(in the rows, 128 means zero)
Turns, then the turns between two rows, first turn first; the first pair answered
turn A:
[137 130 117 125 141 110 129 153 146 140] |-> [113 133 126 100 126 120 111 139 147 131]
[128 130 171 103 145 131 117 100 111 114] |-> [152 124 161 133 170 125 141 116 108 118]
[123 122 107 162 142 121 144 140 150 126] |-> [115 124 113 130 114 102 123 141 155 149]
[131 147  91 152 153 159 199 151 134  87] |-> [146 138  91 121 106  87 175 185 144 165]
turn G:
[128 136 116 140 123 125 138 133 145 148] |-> [126 138 112 140 117 121 138 135 144 141]
[132 117 127 142 138 147 131 131 125 150] |-> [115 136 116 106 115 141 132 139 136 134]
[103 135  91 177 127 143 103 130 164  86] |-> [106 111  95 172 150 159  93 117 172 123]
[131 142 105 144  76  54  99 149 152 107] |-> [149  97 128 198 126  76  88 127 140 156]
turn R:
[134 128 155 158 110 110  91 119 129 159] |-> [127 131 142 147  94 106  90 126 139 159]
[131 124 120 165 134 116 105 120 132 162] |-> [131 126 117 152 122 116 105 123 139 167]
[121 171 108 117 112 119 105 123 120  96] |-> [131 168 118 141 130 123 112 119 112  85]
Now pairs of rows:
Each pair is two turns apart.
[145 154 106 147 145 122 194 152 163 114] |-> [121 130 121  93 120 109 145 139 180 189] => G A
[126 136 172 217  89 119  63  97 101  85] |-> [138 129 165 204  72  79  51 118 109 133] => A A
[127 117 153 101 167 142 150 113 108 114] |-> [135 128 138  81 147 111 159 143 123 126] => A G
[100 106 121 148 132 159  82  99 137 144] |-> [122  92 116 156 155 148  94 110 137 167] => A R
[140 132 154  85 165 120 177 142 112 140] |-> [148 128 156 109 175 119 180 144 105 131] => G G
[ 94 125 119 113 107 156 108 116 158 155] |-> [122 145 138 180 115 138 122 121 116  94] => G R
[117 107 128 115 161 168 127 139 128 138] |-> [116 103 127 102 146 150 120 149 131 160] => A A
[151 101 162 153 178 134 132 118 100 160] |-> [106 153 101  63 112 137 146 142 147 105] => G R
[137 133 109 149 118 130 146 126 122  99] |-> [121 136 119 116  90 118 124 123 130 118] => A A
[150 127 157 125 136  90 118 113  89 141] |-> [121 134 152  95 146 136 117  88  99 109] => G A
[121 121 133 120 149 149 129 110 123 117] |-> [130 126 113  96 137 124 140 134 138 134] => A G
[155 128 143 146 155 126 132 141 105 128] |-> [125 127 137  91 150 150 123 126 125 132] => G A
[160 111 139 158 152 105 164 146 104 145] |-> [104 118 136  65 133 151 136 116 135 135] => G A
[152 100 115 160 182 131 170 148 117 161] |-> [131 102  96  99 144 116 151 157 146 196] => R R
[152 143 165 137 110 116 114 104 103  93] |-> [135 117 150  88 110 129  95  97 140 158] => G R
[163 138 168 190  84  48 100 143  83 136] |-> [126 151 178 199 110 124 102  95  73  56] => A A
[129 162 115 141 145 121 162 121 123  81] |-> [125 114 126 119 175 141 140 104 135 170] => G R
[142 139 179 156 105  30 124 164  78 165] |-> [ 60 172 187  99  81 112  90 108  96  80] => R A
[134 140 118  96 126 108 151 147 122 126] |-> [129 141 120 105 139 129 161 140 118 102] => A A
[151 151 129 159 118 147  99 124 109 120] |-> [145 150 138 141 103 132  89 126 113 136] => A A
[120 153 100 143 105  96 149 160 120  77] |-> [142  96 130 195 154 109 130 135 109 152] => A G
[128  83 177 174 150 115  65 119  88 164] |-> [116 154 160 153  83  74  86 147  84  74] => G G
[109 124 167 178 133 162  96 102 111 143] |-> [112 132 133 165 163 190 143 115 131 112] => G A
[123 134 134 146 125 141 108 129 156 116] |-> [128 130 134 144 119 123 105 142 160 139] => A A
[146 123 107 168  95 119  92 123 159 168] |-> [133 131 110 187 121 165 105 105 152 114] => A A
[139 152 122  97 122 105 154 148 119 102] |-> [144 121 146 106 121  87 119 135 109 162] => G A
[ 95 149 109 118  86 152  96 116 141  97] |-> [110 116 127 164 142 182  99  98 128 125] => R G
[121 147 112  89 119 128 116 135 124  94] |-> [151 140 108 134 138 111 141 156 113  98] => R A
[136 138 136 114 173 140 165 126 102  82] |-> [160 119 126 100 158  90 163 152 112 151] => A G
[114 109 181 164 168 178  81  82 130 141] |-> [134 101 176 148 138 121  73 110 139 205] => A A
[134  97 156 137  95  90  69 118 142 232] |-> [158 132 163 207  81  58  88 136 108 151] => G G
[112 140  99  65 132 134 152 141 145 129] |-> [142  98 124 136 182 151 147 124 123 164] => G G
[108 120 139  85 128 139 117 113 138 159] |-> [132 113 160 165 149 132 121 110 105 135] => G G
[116 132  93 111 131 160 136 124 138 126] |-> [146 123  91 136 137 135 143 143 131 146] => R A
[128 133 128 142 145 138 137 119 124 113] |-> [131 121 121 127 151 134 141 125 135 142] => G A
[129  83 112 150 122 120 104 132 156 166] |-> [140 108 114 182 106 100 113 144 137 116] => G G
[ 97 155 109  99  75 127 102 129 152 122] |-> [152 142  88 173 127 108 158 165 145 129] => A A
[150 112 121 199 142 124 124 144 123 143] |-> [ 87 130 143 139 107 157  78 103 128 113] => A A
[111 117 181 115 136  96  98 128 110 149] |-> [116 128 183 128 132  85 104 133 103 127] => G G
[150 118 105 103 164 123 170 142 144 121] |-> [159 139 120 132 135  92 158 149 117  89] => A G
[142 113 116 154 172 155 147 134 116  93] |-> [136  97 101 105 168 147 143 150 140 152] => G A
[145 106 150 135 140  84 152 135  96 141] |-> [125 117 126  99 101  81 145 146 123 144] => R R
[102 138 130  86 126 150 116 100 113 109] |-> [125 115 106 101 169 156 149 120 125 134] => A G
[147 135 172 131 104 105 111 117 102 125] |-> [135 116 174 111 131 140 107  99 114 150] => A G
[112 121  98  83 155 166 157 120 169 124] |-> [127 138 101 131 153 163 171 126 148  73] => R G
[ 91 133 138  93 129 158 122 113 129  82] |-> [126  97 111 109 179 154 154 140 147 139] => A G
[103 147 100  66 165 157 131 153 132  95] |-> [120 142 119 102 193 165 137 147 106  85] => R R
[120 121 168 139 141 179 113  84 133 108] |-> [164  94 163 139 151 126 128 124 142 183] => A R
[142 136 121  84  95 116 131 142 122 112] |-> [146 101 131 101 131 136 120 120 123 166] => G G
[ 70 121 108  83  96 134  77 119 167 134] |-> [110 103 128 164 196 176 123 101 128  98] => A R
[103 161 120 136 124  90 107 135 113  74] |-> [117 158 113 141 124  65 114 155 116  98] => A A
[131 127 123  85 126 112 146 148 122 143] |-> [132 131 142 132 140 134 147 125  96  91] => A G
[116 105 139 146 108 138  81 112 138 175] |-> [110 142 118 152  69 123  93 129 143 118] => R G
[118 131 156  40 132 114 124 127 115 152] |-> [122 141 158  96 174 162 155 109  98  81] => A G
[116 160 136  81 169 135 115 113 135 128] |-> [130 164 124  97 179 132 139 128 137 119] => A G
[129 130 110 124  95 122 148 135 123  96] |-> [136  96 127 134 108 114 123 123 123 159] => G A
[119 127 121 173 106 185  93  99 152 111] |-> [139 114 114 161  85 126  87 134 157 172] => A A
[119 131 130 113 134 134 107  95 107 156] |-> [131 155 116 141 136 132 136 108  96  99] => G A
[153 105 138 164 154  91 121 142 120 180] |-> [133 140 114 115  97  65 124 164 140 151] => R G
[108 129 121 139 114 135 104  95 142 108] |-> [135 118 114 152 113  96 117 125 145 151] => A A
[150  99 134 143 159 136 134 132 117 129] |-> [125 114 117  92 147 148 140 134 135 113] => G A
[130 100 131  76 132 119 118 146 137 195] |-> [103 156 141 112 118 157 131 124 106  53] => A G
[146 150 131 168  94  68 158 172 119  92] |-> [100 163 147 138  83 115 136 132 115  46] => A A
[146 158 104 123 148 108 166 126  91  69] |-> [123 163 115  73 105  84 130 123 102 100] => A A
[151 142 182 107 117  71 136 147  84 114] |-> [121 155 180  94 116 111 129 120  88  74] => R A
[128 119 132 111 118 103 111 131 135 172] |-> [111 157 137 120 100 120 113 121 123  93] => G A
[126 136 154  97 129 103 142 138 105 117] |-> [131 124 164 111 135 105 126 127  94 134] => G A
[146  98 171 170 185 161 103  97 116 167] |-> [118  99 181 125 149 155  72  87 121 182] => A A
[131  74 115 150 111 170 103 135 144 156] |-> [123 113  94 140  95 172 134 151 146  81] => G A
[110 155  80 105 118 145 158 136 165  81] |-> [165 134  91 140 131  80 165 170 147 144] => R A
[139 118 175 126 150 130 108  97 102 140] |-> [135 136 153 122 167 152 142 108 111  91] => G A
[135 134 139 147 156 126 152 119 117 121] |-> [110 138 147 101 122 116 124 108 123 136] => A A
[139 132 132 152 127 116 129 131 125 123] |-> [118 122 132 118 132 141 116 116 140 138] => G A
[107 142  96  97  92 139 111 144 143 125] |-> [139 139 117 164  93 106 105 152 114 135] => G A
[164 144  94 174 122 102 148 174 134 120] |-> [109 117 117  87 106 140  89 125 158 179] => G A
[124 163 132  90 100  84 117 138 112 143] |-> [132 127 143 111 137 104 106 119 111 190] => G G
[151 154  84 136 118 104 176 173 142 104] |-> [124 118 119  91  95  99 106 140 149 199] => G A
[143 121  97 149 126  96 147 148 136 132] |-> [109 114 112 100 105 116 111 121 143 144] => G A
[124 132 151  71 111  94 123 135 112 131] |-> [137 134 170 122 115  93 116 125  86 108] => G A
[126 109 120 139 140 135 126 129 126 177] |-> [103 151 119 120  95 128 120 129 119 109] => A G
[118 134 107 105  77 145  85 124 160 129] |-> [139 106 124 159 116 163  80 107 148 157] => G G
[116 142 143 135 112 124 123 117 111  75] |-> [140 101 147 157 154 123 118 114 113 152] => G A
[104 118 109 171 112 171 112 118 156 124] |-> [105 120 114 173 118 178 119 113 148 109] => G R
[141 126 171  72 133  87 137 128 103 121] |-> [142 126 186  96 136  94 132 119  93 108] => G A
[117 141 149 133  94 105  91 123 111 111] |-> [116 121 149 131 105 113  80 117 124 151] => G R
[131 105 111 120 138 124 108 158 168 166] |-> [119 113 114 143 164 173 121 134 160 111] => A A
[148 127 110 160 163 143 156 136 138  98] |-> [103 138 127  80 104 132  97 117 144 122] => A A
[162 118 157 144 147 131 129 114 109 150] |-> [131 135 142 101 145 165 139 104 127 110] => G A
[145 117 151  84 123  99 124 144 127 128] |-> [143 126 163 102 116 106 115 132 110 103] => G A
[111 145 118 171 138 172 135 115 134 102] |-> [ 97 155 107 127 119 173 133 123 149  99] => G G
[136 116 128  79 162 107 127 132 134 172] |-> [137 119 125 116 193 150 149 114 127 124] => A A
[156 122 170  99 150  95 142 133  77 145] |-> [137 134 182  87 135 110 127 116  73 116] => A G
[135 120 128 141 140 125 135 121 118 142] |-> [118 122 139 126 133 137 122 108 121 132] => A A
[134 148 103 100 100 101 134 154 146 140] |-> [139 137 132 178 140 148 130 118 112  97] => A G
[149 104 167 132 144 130 114 125 118 147] |-> [139 139 148 107  95 103 119 146 127 110] => R G
[119  99 129 135 176 187 123  88 121 141] |-> [127 142 127 169 141 155 141 109  98  60] => G G
[137 106 143 127 131 106 120 113 129 159] |-> [115 135 137 116 123 133 132 101 130  90] => G A
[120 125 121  89 153 145 149 145 134 104] |-> [143 120 116 102 155 118 161 163 133 127] => R A
[153  83  95 131 167 160 169 135 162 148] |-> [136 121  78  83 114 125 171 158 171 113] => G A
[130 112  93 125 141 138 134 145 148 148] |-> [121 136  94 112 107 119 127 152 145 123] => G A
[140 145 117 143  93 104 133 144 125 109] |-> [125 122 111  98 100 121 120 133 150 154] => G G
[117 124 157 187 149 178 109  88 107 100] |-> [120 113 107  79 108 119 119 142 163 199] => A G
[159 125 105 151 151  97 152 158 113 145] |-> [148 140  91 114 128  86 156 169 126 131] => G G
[ 96 145 163 104  92  89  56  96 100 113] |-> [100 119 167 106 115 107  45  85 104 148] => G G
[147 114 105 159 153 120 160 164 138 157] |-> [129 155 127 151  88  86 124 159 118 109] => A G
[132 110 151 172 162 158 105  94 106 134] |-> [121 108 159 128 123 130  78 100 116 174] => A A
[146 125 118 187 204 165 163 134 131  91] |-> [115 168  89 110 147 148 170 160 155  50] => G G
[138 155  82  69 129 132 148 165 128  82] |-> [148 151  81  71 127 115 148 176 128  98] => A A
[137 102 125 142 175 182 140  81 128 122] |-> [114 134 105  96 144 179 154  92 143  83] => G R
[125 146 186  77 120 122 114 123  72  93] |-> [124 120 191  68 140 138 106 114  83 133] => G G
[121 141 117 128 120 135 145 135 123  75] |-> [133  94 137 127 158 146 125 117 120 154] => G R
[153 107 112 175 116 102 119 151 129 162] |-> [139 137  99 146  86  86 128 166 134 132] => G G
[130 149  85  91  92 153 134 123 157  94] |-> [166 139  75 113 101 121 151 152 158 130] => A A
[123 149 112 115 115 108 139 142 138 106] |-> [142 113 139 147 147 110 126 128 121 154] => G R
[139 163 135  90 114  92 160 165 101  91] |-> [157 103 160 109 156 101 131 142  97 186] => G R
[143 118 160 144 111 120 102  92  97  80] |-> [120 123 144  82  89 122  96  96 119  95] => G G
[132 146 111 147 136 129 158 135 116  77] |-> [131 100 122 119 164 143 133 115 130 165] => G R
[108 142 103 128 137 169 148 141 138 103] |-> [144 122 115 137 144 120 145 165 125 164] => R A
[120 133 132  82 147 108 141 125 134 125] |-> [133 128 121 106 161 110 156 133 136 123] => A A
[113 122 143 132 150 164 105 105 118 119] |-> [142 125 119 155 170 147 147 138 123 112] => G A
[145 106 146 142 139 133  97 119 110 161] |-> [116 116 135 107 112 139  84 116 128 155] => A R
[106 116  72 190 136 176 139 134 152 116] |-> [117 126  62 153  85 115 136 168 161 157] => A G
[ 81 119 103  82 126 154 125 132 161 157] |-> [124  98 134 189 168 157 128 121 126 150] => G G
[103 155 120 113 117 138 120 108 126  89] |-> [100 124 126 104 144 155 109  91 134 135] => G G
[118 123 108 175  88 120 111 137 158 137] |-> [112 126 104 155  87 124 109 138 165 143] => G G
[126  93 125 114 138 167 113 118 150 157] |-> [137 136 104 137 117 140 153 153 142  80] => G A
[131 119 111 146 138 144 133 118 151 142] |-> [117 123 115 127 123 145 124 112 152 141] => A A
[115  88 166 143 171 193  93  74 111 162] |-> [124 157 166 178 120 148 118 105  84  47] => G G
[120 129 178 159  87 129  92 104  91 136] |-> [106 144 166 121  64 120  96 116 105 122] => G G
[166 130 142 127 139  96 166 144 123  97] |-> [129 141 157  85 114 121 135 113 128  82] => A A
